Each row has a name. Each question is about the rows just above it. Places in a row count from 0.

K716: [ 88  88  88 120]
K622: [ 93  87  86 123]
K155: [ 99 134  99 141]
Places of [88] in row K716: -> 0 1 2
Places of [99] in row K155: -> 0 2
Every place of [134] in K155: -> 1
At which places does K622 hold [87]? -> 1
At which places does K716 hold [120]? -> 3
Places of [141] in row K155: -> 3
Places of [123] in row K622: -> 3

K155: [128 103 120  85 103 125]
K729: [124 166 166 166 166 124]
K622: [108 153 109 100 125 128]
K322: [155 155  89 167 167 167]
K625: [148  72 145 165 168  88]
Every place of [124] in K729: -> 0 5
Every place of [166] in K729: -> 1 2 3 4
Places of [85] in row K155: -> 3
Places of [128] in row K155: -> 0
At which places does K155 hold [120]? -> 2
At which places does K322 hold [89]? -> 2
At which places does K322 hold [167]? -> 3 4 5

K622: [111 111 137 138 111]
K155: [153 120 154 153 164]
K726: [187 138 138 187 162]
Every place of [138] in K726: -> 1 2
Places of [187] in row K726: -> 0 3
Places of [162] in row K726: -> 4
At which places does K622 hold [111]? -> 0 1 4
Places of [153] in row K155: -> 0 3

K155: [146 120 158 165 165 123 133 111 141  75 122 140 147  78 183 157  88 110
  95 116  92 128 156 102 188 108 180 102 149  75  96 121  91 172 104 118
 168 161  69 179 165 131  87  84  73 160 120]
K358: [ 98  84 156 174  69  83  70 173 118 118 166 143 179  92 143 104 148  96
  97 117 169 118  94  97 132 115 119  81 179 105 150  91 139 143  83  73
 178 134  75 156  94 148  95 132 168 106 118]
K322: [173  99 120  86 102 119 107 185  72 112 111 159 162 151 102  91 126 152
 103 139  92 120 152 176 161 145 161  83 163 159 113 100 180 105 171 184
 142 179 184 131 164 161 156 166 153  95 174]
K716: [ 91 174 150  81 166 134 176 102 153 161 153 152 111 109 172 173 145 129
 183 166  77 133 130  97  89 182 108 153 185 129  95 158 107 118 130 121
 142 165 100 144 128 137 135  80 174  74  69]
K628: [125 104 129 130 176 110  97  91 109  99 114  74  70 139 164 138 135 111
  80 152 133  99 155  94 168 166 151 117 110 162 106 140 151  95  83 103
 102  95 149 130 158  96 126 111 162 100 113]
K622: [131 121 101 129 164 121  90 186 143 107  97  99 188 137  79 153  75 154
  71 158  74 114 113  80 112  69 104  74 105 120  81 177 134 101 104  89
 132 113 178 166 150 143 125 172 129  74 147]
K778: [ 72 182 114 116  77  87 175 182  99 175  77 110 178 172 182 118 146 176
 105  68 166 151 177 142 115  98 167 153  84 174 182 131  89  80 118  93
 164  87 132 167 166 166  77 115 118 185 165]
K726: [135  89 166 154 181 103 165 137  89  91  77  74 113 178 157 130 109 132
  76 150 141 148 131 155  83  73  85  77 109  74  94 159 108 143 162 181
  87 121  77 173  69 184 172 152 152 168 140]
K342: [146 120 158 165 165 123 133 111 141  75 122 140 147  78 183 157  88 110
  95 116  92 128 156 102 188 108 180 102 149  75  96 121  91 172 104 118
 115 172 129  98 126  81 123  71 117 154 103]
K625: [146 169  89 123  95 123 184  98 170 151 163 153  81 141 135  91  70  98
  70  69 131 139  91 180 175  70 180 140 139  78  95 161 131 138 183 156
 185 126 163 107  68  99 168 102 138 125  91]
K729: [166 123 155 144 119  87  87 183  84  75 171 170 126 162 184  96 148 131
 184 110  82 107 127  80  80 118 106  87  74 153  81  86 120 131 139  95
 183  68  98 156 117  87 180  78 148 124 146]
Every place of [140] in K625: -> 27
Every place of [167] in K778: -> 26 39

K628: [135  90 134 134 134]
K447: [ 81 140  80 121 126]
K729: [116 117 116 116 116]
K358: [161 108  87 113 131]
Places of [116] in row K729: -> 0 2 3 4
Every place of [113] in K358: -> 3
Every place of [134] in K628: -> 2 3 4
Places of [80] in row K447: -> 2
Whose row is [135  90 134 134 134]? -> K628

K622: [120 116 126 145 140  91 130 125 143 105 132 114 119 137 137 138 127 151
 156 124 136 104 104 130 122 111 135 128 119 150 110 127 128 116 115 121
 119 129 127 140 128 101 153 117 122 133 164 134 114 131 108 119 112 129
 148 129 126 189 130 129 130 130 115 127]
K155: [128 126 144 126 125 155 122 126 146 132 137 127 125 138 142 135 158 132
  76 133 145 122 153 126 122 127 133 120 114 110 133 118 134 118 110 140
 132 119 141 116 139 144 129 131 132 131 109 131 149 125 103 135 122 134
 141 139 118 106 127 122 137 147 120 122]
K342: [142 125 122 124 133 176 128 115 146 115 130 130 114 129 136 122 129 132
 139 142 125 138 125 135 127 124 133 140 157 148 151 117 121 125 130 113
 123 131 118 146 127 111 105 123 132 131 176 133 112 134 148 138 113 132
 146 128 138 101 126 143 133 122 130 123]
K625: [119 128 126 126 153 153 147 134 152 134 135 129 115 132 118 130 146 141
 126 114 154 108 118 120 122 144 133 123 119 129 157 149 118 121 114 143
 129 126 134 129 159 123 142 134 134 125 127 116 101 129 118 140 121 124
 121 131 118 174 121 127 134 130 118 136]
K322: [115 126 129 122 131  90 123 112 122 120  69 138 131 146 137 135 119 146
 113 165 145 142 124 133 119 133 133 123 146 145 153 112 122 116 127 133
 128 129 136 136 118 115 123 143 130 141 123 116 114 118 144 142 137 135
 128 120 112  69 126 124 124 135 146 131]
K447: [120 134 126 111 148 132 133 118 143 145 135 130 127 115 123 131 158 138
 107 164 136 122 125 127 117 133 134 126 140 126 139 155 126 122 133 111
 117 127 104 127 141 137 138 127 138 153 127 108 125 140 140 122 111 128
 121 124 130 142 131 129 131 125 127 137]
K726: [129 141 139 119 127 114 122 149 114 129 125 123 132 130 112 133 130 131
 184 112 146 144 126 135 126 118 128 138 137 137 136 120 122 100 137 127
 135 126 136 123 159 120 102 142 134 131 141 107 132 121 145 134 133 137
 138 107 123 187 131 141 124 129 119 132]
K716: [123 128 127 137 118 134 127 138 119 138 128 119 123 125 118 124 128 130
 152 129 109 129 116 123 132 135 131 137 123 106 100 113 137 125 132 108
 121 122 118 116 111 137 109 116 135 110 139 117  93 114 124 131 103 129
 119 116 125 111 118 137 122 132 137 130]
K729: [132 119 141 141 133 119 128 120 144 138 127 144 127 134 120 141 123 115
 128 137 146 126 129 127 127 112 131 131 128 139 110 133 149 109 130 155
 130 130 128 109  87 128 139 124 126 122 143 132 134 140 145 125 117 107
 100 133 127 136 121 140 131 119 104 128]
Places of [132] in row K342: -> 17 44 53
At which places does K625 hold [129]? -> 11 29 36 39 49
Every place of [119] in K729: -> 1 5 61
Every place of [127] in K447: -> 12 23 37 39 43 46 62
Places of [146] in row K322: -> 13 17 28 62

K358: [127 137 112 118 125]
K726: [ 77 150 115 162 131]
K622: [146  93 116  93 116]
K625: [116 132 124 143 139]
K729: [148 105 106 106 115]
K447: [149 149 149 115 149]
K342: [ 99 130 116 121 104]
At which places does K447 hold [149]? -> 0 1 2 4
Places of [116] in row K622: -> 2 4
At which places does K729 hold [106]? -> 2 3
At which places does K729 hold [148]? -> 0
At which places does K358 hold [112]? -> 2
Places of [150] in row K726: -> 1

K726: [127 153 127 127 101 118 134 127 137 106  99 136 147 101 120 163  88 115
 143 135 122 141 113 127 132 156 131 116 119 135 115 121 110 113 119 139
 121]
K322: [123 151 119 121  99 124 129 128 143 115 104 138 148 118 114 174 102 108
 140 130 111 142 111 133 132 154 132 123 117 135 119 118 109 109 125 139
 120]
K729: [129 149 115 131  96 120 137 125 139 103 104 125 150 111 112 162  99 112
 141 131 114 131 115 130 130 157 131 120 121 139 120 120 119 122 120 127
 121]
K622: [123 155 115 133  99 124 133 132 138 109  99 129 115 111 116 166 115 108
 144 124 114 131 115 122 122 158 115 119 123 142 119 124 119 125 125 132
 122]
K358: [127 153 127 127 101 118 134 131 137 106  99 136 147 101 120 163  88 115
 143 135 107 141 113 127 115 156 131 131 119 135 115 121 110 113 119 139
 121]
K155: [129 147 117 130  94 121 137 128 137 100 103 126 148 114 107 163  99 111
 142 135 111 131 113 128 130 160 129 119 125 138 117 119 120 121 116 130
 122]
K342: [127 154 115 127  94 115 132 138 145 106  98 130 148 114 110 168  96 122
 138 122 113 133 115 123 124 158 130 125 115 138 124 126 115 119 123 127
 119]
K628: [127 151 114 129  91 123 128 129 141 113  99 123 139 117 112 167 103 123
 140 128 121 142 112 127 125 155 125 114 120 140 129 123 120 121 116 123
 120]
K447: [124 156 119 127  96 119 128 143 141 110  93 134 144 114 113 170  93 120
 142 125 110 138 112 118 121 159 126 123 119 139 121 127 115 118 120 134
 121]
K778: [128 149 126 127  97 125 130 123 134 112 101 131 139 108 118 164  97 115
 145 142 113 149 110 131 134 154 127 121 123 136 119 117 114 113 111 137
 122]
K625: [125 154 116 133 100 121 135 124 140 110 104 127 154 105 120 162  96 111
 141 124 117 133 117 130 128 154 134 123 117 140 122 121 116 123 128 128
 120]
Places of [115] in row K622: -> 2 12 16 22 26
Every place of [132] in K322: -> 24 26
Places of [115] in row K358: -> 17 24 30

K447: [120 152 107 161 132 152 138]
K622: [134 134 132 134 134 143  78]
K322: [162 134  99  99  99 148 137]
K342: [173 121 161 107 127 132 126]
K155: [142 144 101  79 132 151 139]
K716: [172 124 103 129 130 142 133]
Places of [134] in row K622: -> 0 1 3 4
Every place of [99] in K322: -> 2 3 4
Every place of [151] in K155: -> 5
Every place of [162] in K322: -> 0
At which places does K155 hold [139]? -> 6

K622: [130 137 125 125 134 128 141]
K628: [138 107 188 138 103 146 175]
K625: [153 103 147 104 116 147 147]
K358: [103 131 176 128 115 147 145]
K342: [135 114 134 134 134  87  90]
Every place of [188] in K628: -> 2
At which places does K628 hold [175]? -> 6
Every place of [134] in K342: -> 2 3 4
Places of [104] in row K625: -> 3
At which places does K628 hold [138]? -> 0 3
Places of [103] in row K628: -> 4

K778: [164 120 128 125 129 114 109 143 153 147 102 117 128 119 127 103 131 129
 157 173 125 122]
K716: [125 142 128 126 128 125 126 129 124 128 122 124 128 139 139 128 180 128
 133 170 132 138]
K625: [145 108 108 139 129 115 111 152 152 142 108 116 152 121 127 106 132 129
 152 106 116 128]
K729: [124 120 128 129 129 114 109 143 137 147 117 117 128 119 127 103 131 129
 157 129 129 123]
K358: [129 124 128 135 127 144 118 120 139 116 163 137 128 119 122  87 169 127
 120 160 125 128]
K322: [125 142 128 126 128 125 126 124 124 128 122 124 128 139 139 103 180 128
 133 170 132 138]
Places of [125] in row K358: -> 20
Every place of [128] in K322: -> 2 4 9 12 17
Places of [152] in row K625: -> 7 8 12 18
Every place of [124] in K729: -> 0
At which places does K625 hold [115]? -> 5

K447: [131 112 112 140]
K628: [139 139 139 139]
K155: [101 101 113 113]
K322: [127 134 111 100]
Places of [139] in row K628: -> 0 1 2 3
At which places does K447 hold [112]? -> 1 2
At which places does K155 hold [101]? -> 0 1
Places of [111] in row K322: -> 2
Places of [140] in row K447: -> 3
[139 139 139 139] is in which row? -> K628
Whose row is [131 112 112 140]? -> K447

K726: [121 114 119 111 123 116 140 110]
K778: [125 100 125 125 100 101 101 100]
K622: [128 130 137 136 110 111 123 144]
K716: [138  76 135 127 112 104 126 155]
At which places does K778 hold [100]? -> 1 4 7
Every place of [101] in K778: -> 5 6
At which places does K716 hold [126]? -> 6

